rotation ticks, each row followed by its count of ticks
The counts run from 0 to 258.
[168 136 163  88 102 142 151 121 120 113  90 132 115 103 133 166 112 114
 140 125 148 153 155 114 186 136  58 114 104  86  94 125 130 187 139 150
 154  95 105 120 108 143 121  89 142 137  92 119 146  97 130 148 104 136
 138 132 138 162 143 122 117 161 111  73  99 174 147 155 143 154 110] => 3
[138 146 157 134  86 119 155 165 143 130  86 130 120 133 140 120 122 145
 118  99 155 173 134 134 124 163  60 108  85 140  87 111  81 172 143 150
 143  79 107 107 131 150 124 111 149 125 106 167 173 104 139 113  99 110
 121 122 139 185 117 159 127 173 103  81  96 160 127 123 134 109 105] => 87
[174 154 169 102 101 142 171 146 118  94  86 154 118 114 150 184 106  98
 126  91 173 155 162 133 144 143  65 104 120  80 115 129 132 175 145 143
 126  97 114 109 104 143 103  89 142 123  86 145 129  96 145 144  99 188
 137 124 145 148 144 124 135 141 117  86 114 151 142 145 136 143 125] => 107
[151 104 164 110  92 133 178 160 156 105  85 163 119 104 150 120 104  97
  97 138 121 178 134 103 142 138  54 118 112 128  97 119  96 182 142 155
 128  95 114 116 107 128 126 104 144 148 115 155 150  90 151 124  84 135
 142 153 140 135 169 115 156 168 103  99  91 168 107 128  96 152 132] => 200
[163 112 150 110  87 123 166 144 143 124  95 142 131 112 143 137  97 117
 126 120 157 174 161 119 137 142  55  98  95 132 103 116 103 172 142 146
 142  94 119 109 124 147 129 107 129 156 105 125 164  87 166 126 102 120
 152 154 134 175 119 130 109 190  92  99 108 171 131 158 136 125 109] => 47
[165 142 170 124 108 134 186 145 157 102  90 134 115 123 158 135 108 104
  98  87 165 173 153 144 127 174  68 111 114 112 106 117 109 171 146 145
 106  96 143 104  88 129 130  79 136 106 103 159 152  88 159 130 100 176
 142 139 140 157 113 124 121 170 115 114 119 167 119 141 104 121 122] => 222
[160 119 163  92 108 139 163 132 125  95 100 157 112 106 155 167 112 105
 126 118 163 142 144  99 179 126  63 113 126  89  97 116 129 192 155 151
 149 102 104 115 105 136 123 116 152 139 105 125 156  94 145 134  97 154
 154 141 137 147 156 123 146 162 119  82 106 165 127 127 124 159 103] => 74
[151 144 158 112  97 150 198 174 141 100 111 150 147 121 153 134 119 111
 115 107 177 162 160 118 116 149  33 120  98 116 111 125  85 173 152 155
 127  91 119 104 124 141 115 111 130 141 106 154 154 110 148 112  96 128
 144 134 124 152 125 125 161 138  83  94 114 151 142 123 134 123 128] => 184
[162 148 156 107  84 144 167 157 144 116  86 134 139 132 175 127 124 121
 119 115 144 174 156 125 136 168  92  97  96 145  80 102  90 170 149 130
 134  84 116 102 110 146 124  98 121 111  84 134 159  87 157 113 121 122
 112 128 128 171 100 134 143 182  98 101 103 156 125 112 101  97 101] => 143
[123 152 178 121  75 167 139 138 139 104  94 153 149 117 163 147 138 125
 118 117 149 173 125 130 163 138  59 145 100  89  79 127  97 188 133 133
 159 113 118 112 117 121 113 110 170 106 100 163 137 102 136 118 122 131
 129 120 142 157 152 128 164 146 119  98  91 177 110 115 119 152 118] => 138
[156 124 162 112  71 153 135 164 121 117  81 160 143 100 130 136 119 115
 138 140 153 154 148 105 160 130  52 109 101  99 109 133 102 177 132 138
 147  96 112 118 134 143  94 111 124 144  89 137 135  99 147 125 102 120
 122 136 129 148 122 123 156 146  85  71  75 159 156 139 137 158 116] => 58
[151 128 150 122  79 123 169 156 161 121  91 129 124 127 162 112 116 114
  97 155 118 169 136 101 134 142  64 112 106 130  95 103  88 177 137 159
 135  98 114 125 109 140 122 107 112 127  95 141 156  84 150  99  96 124
 131 131 152 152 125 147 156 174  77  89  94 167 134 150 100 131 127] => 199
[151 181 170 113  89 148 165 153 141  95  84 114 129 141 173 127 122 125
 123  96 154 182 141 137 115 165  71 109  89 106  99 114  94 167 131 140
 123  77 122 113 102 145 124  76 136 105  85 151 152 102 134 119 109 139
 105 121 132 178 115 126 117 146  95  97 111 158 124 126 118 106 114] => 221
[172 150 164 109 101 137 173 140 131 117  78 138 119 111 132 131 127 114
 136 125 166 160 156 124 166 154  61 106 111 100  84 102  98 183 145 145
 128 115 106 119 106 142 116  87 122 120  85 128 155  96 120 124 121 132
  98 114 149 183 122 144 135 144 135  80  97 175 131 134 126 126  88] => 10
[137 134 161 124  85 114 141 180 143 106  96 141 116 122 174 141  96 108
 103 141 143 171 119 120 129 140  65 106 113 117 110 115 101 166 142 135
 128  76 124 101 105 134 116 124 123 142  91 121 141  88 140 117 111 144
 121 140 140 165 116 122 131 199  73  97 106 176 124 163 119 107 116] => 206
[149 167 173 113 100 141 120 155 130 114 100 113 116 137 147 144 132 131
 120 131 123 169 125 103 154 151  78 111 102 106  89 140  99 176 130 156
 163  83 100 143 115 151 129 103 127 143  76 147 165 113 116 117  87 132
 116  96 143 164 130 155 134 165  86  54  79 159 144 139 126 124 132] => 76
[175 146 167 124  92 115 160 151 121 125  86 112 110 137 147 172 124 123
 105 110 155 160 149 133 180 160  85 109 122 125  92 122 140 173 133 155
 143  81 124 120  97 138 131  87 144 123  85 153 161  98 154 126 100 166
 153 119 155 155 133 139 112 184 131  88 101 150 117 145 126 134 105] => 37
[140 152 176 114  88 143 125 136 134 111  89 111 112 121 130 160 136 124
 121 122 137 166 128 129 198 158  79 143 109  97  88 127 116 196 127 151
 166  96 116 124 101 118 141  93 157 133  89 158 165  98 121 118 107 135
 142 103 169 162 154 140 124 175 125  80  92 170 120 156 126 146 119] => 4
[157 131 171 104  81 160 158 151 126 123  82 158 151 116 153 147 124 125
 125 141 140 163 165 104 162 140  83 106 109 125  78 118  90 178 151 130
 151  95 105 123 121 146 108 111 119 140  78 104 143  88 160 102 124 109
 121 132 138 167 119 127 169 163  98  76  89 157 138 107 107 125  96] => 65
[141 117 156 114  99 138 140 156 151 102  80 132 104 105 134 134  97 120
 123 115 130 190 129  98 144 157  56 119  94 102 112 140 130 173 128 152
 138  95 126 117 103 142 132 100 166 148 118 154 151 102 147 144  77 141
 148 156 141 151 164 114 105 182  97  91 100 179 120 161 128 147 142] => 85
[162 128 141 109  92 119 179 158 119 117  85 156 100 101 151 141  94 109
 117 119 166 158 166 115 130 129  51  93 100 133 101  95 126 174 171 149
 116  88 104 109 138 162 124 108 122 160 107 129 145  88 158 118 108 135
 145 142 125 180 138 122 128 171  96  86 115 167 126 131 125 124 100] => 240
[137 133 184 117  91 117 138 190 146 103 103 141  96 130 162 152 122 101
  92 112 155 157 122 147 146 171  75 117 120  94 105 111 131 175 129 141
 122  82 129 117 105 129 136  84 151 145  96 167 142  93 142 112 118 163
 137 120 154 167 134 122 127 190 109 113 122 162 102 147 130 117 119] => 45
[143 146 173  96  92 162 142 134 139  93  93 155 140 118 168 157 118 110
 119 112 138 174 122 113 166 137  68 137  96  72  91 132 117 176 151 139
 148 103 104 120 101 123 122 100 157 129 105 159 134  94 145 129 107 147
 143 118 137 140 166 115 153 147 110  96 106 168 108 130 102 163 130] => 67
[148 154 175 100  96 139 142 160 146 100  99 128 112 141 176 131  98 101
 106 132 148 163 142 123 120 151  75  98 108  98 104 108 116 172 136 146
 124  74 114 124 118 152 136  96 135 149  88 127 153  84 144  92 116 139
 131 133 129 181 115 120 122 178  63  94 128 165 130 159 105 105 122] => 117
[129 169 163 119  85 159 146 163 140  91  95 144 137 126 157 137 125 112
 130 106 170 168 136 130 141 141  47 140  97  73 100 137  76 175 135 136
 136  97 104 123 119 136 109 112 147 124  92 153 145 103 120 116 115 141
 105 116 138 156 144 130 159 129  81  78  80 166 137 128 123 131 133] => 139
[156 112 168 112 105 147 164 134 137  82  95 177 139 113 166 163 115 110
 118 104 171 157 140 118 171 140  61 126 121  99  95 128  98 184 151 144
 150 115 113 105 102 115 107 125 150 118 112 147 155  95 142 120 126 157
 162 143 141 149 147 125 176 173 113 106 114 184 108 125  98 147 110] => 145
[163 129 186 105  84 172 140 139 145 114  72 164 124 108 132 136 114 122
 104 131 143 175 138 109 181 144  80 113 112 107  90 135 105 182 118 142
 151 109 109 142 115 142 115  76 135 124  90 144 150  97 167 130 103 124
 135 130 149 151 145 121 153 153 129  80  86 163 126 116  99 175 132] => 226
[144 138 181 109  76 151 116 177 121 101 106 165 128 119 155 180 114 107
 128 109 189 144 143 144 169 156  68 126 126  77 110 134 129 187 142 125
 150  96 106 119 118 132 111 120 149 130  95 137 129  91 142 127 131 170
 133 113 149 156 124 126 154 173 110  84 102 163 128 148 141 128 108] => 179
[134 118 179 116  81 146 152 199 131 109 104 169 116 102 136 164 118 118
 129 106 184 137 145 125 145 159  63 121 126 117  98 121 109 184 140 136
 147  99  94 106 130 144 114 114 153 161 109 145 151  98 155 137 121 145
 121 112 122 150 132 127 163 170 119  80 105 158 112 108 146 102  81] => 257
[141 115 156 125  73 146 148 147 142 115  75 142 142 109 125 128 116 146
 126 108 135 180 131 113 150 184  61 125  81 149  85 124 108 175 138 149
 155  97 128  99 113 129 131 100 159 126 120 184 154  92 159 131  96 116
 152 135 141 153 143 126 134 177 126  99 100 155  97 112 127 133 123] => 15
[126 118 161 131  80 130 145 202 128 106 102 176 113 101 155 146 102 128
 109 104 170 159 138 122 123 153  62 104 102 139 110 112 116 173 149 143
 134  89 105 100 148 149 116 119 163 148 107 152 138  93 164 111 120 125
 131 127 125 165 144 120 145 181 116  96 122 166  96 115 126 108  97] => 168
[129 127 192 111 101 146 152 177 146  94 116 173 113  97 175 152 110 102
 120 119 165 146 125 132 139 138  64 112 115 110  84 100 104 171 149 143
 137  92  88 116 128 139 127 109 154 159 106 144 145  88 150 107 134 131
 116 115 139 163 153 125 156 183 112 100 128 175  96 114 119 112  93] => 1
[129 156 184 111  83 159 137 171 154 110  87 123 122 140 155 135 113 132
 113 100 153 193 126 117 138 173  90 118  90 109  91 130 119 164 120 148
 141  79 125 132 105 142 139  78 155 117  87 171 148  88 147 116  97 141
 131 107 143 144 158 119 136 173 105 104 112 144  99 105 108 120 127] => 149
[163 141 184 115  74 150 147 170 123 128  77 156 109 107 130 154 120 134
 120 107 162 172 145 115 174 157  93 110 117 119  94 129 129 185 128 130
 137  94 107 130 110 142 118  82 141 118  90 177 136  79 150 139 110 142
 111 122 141 137 159 124 162 149 147  83  89 148 113  83 118 155  92] => 26
[145 125 194 120 100 125 139 177 138 109  96 181 117 124 181 131 111  93
  99 132 174 159 122 127 137 137  77 101 131 118  90  95  92 186 147 141
 119  99 106 127 132 148 125 113 139 141  94 137 148  91 145  94 130 134
 116 124 144 179 135 148 163 169 101  84 116 182 120 123  96 107  99] => 161
[138 142 165 112  94 153 152 161 132 108  89 155 122 110 132 126 122 133
 148 104 166 158 158 126 145 143  66 108  96 131  91 108  88 177 148 141
 153  97 104 108 136 151 116 106 158 145 104 136 156  91 132 122 115 113
 107 104 127 189 123 142 142 170 118  76 106 167 119 103 144 112  73] => 9
[160 141 167  98  67 143  93 176 111 112  78 135 120 134 142 171 115 130
 140 134 160 175 150 133 150 158 101 101 102  93  93 125 132 178 133 131
 162  79 120 123 118 137 108 113 142 129  78 121 136  73 131 116 115 136
 117 121 128 180 113 127 123 179  93  68  91 165 137 130 122 119  99] => 20
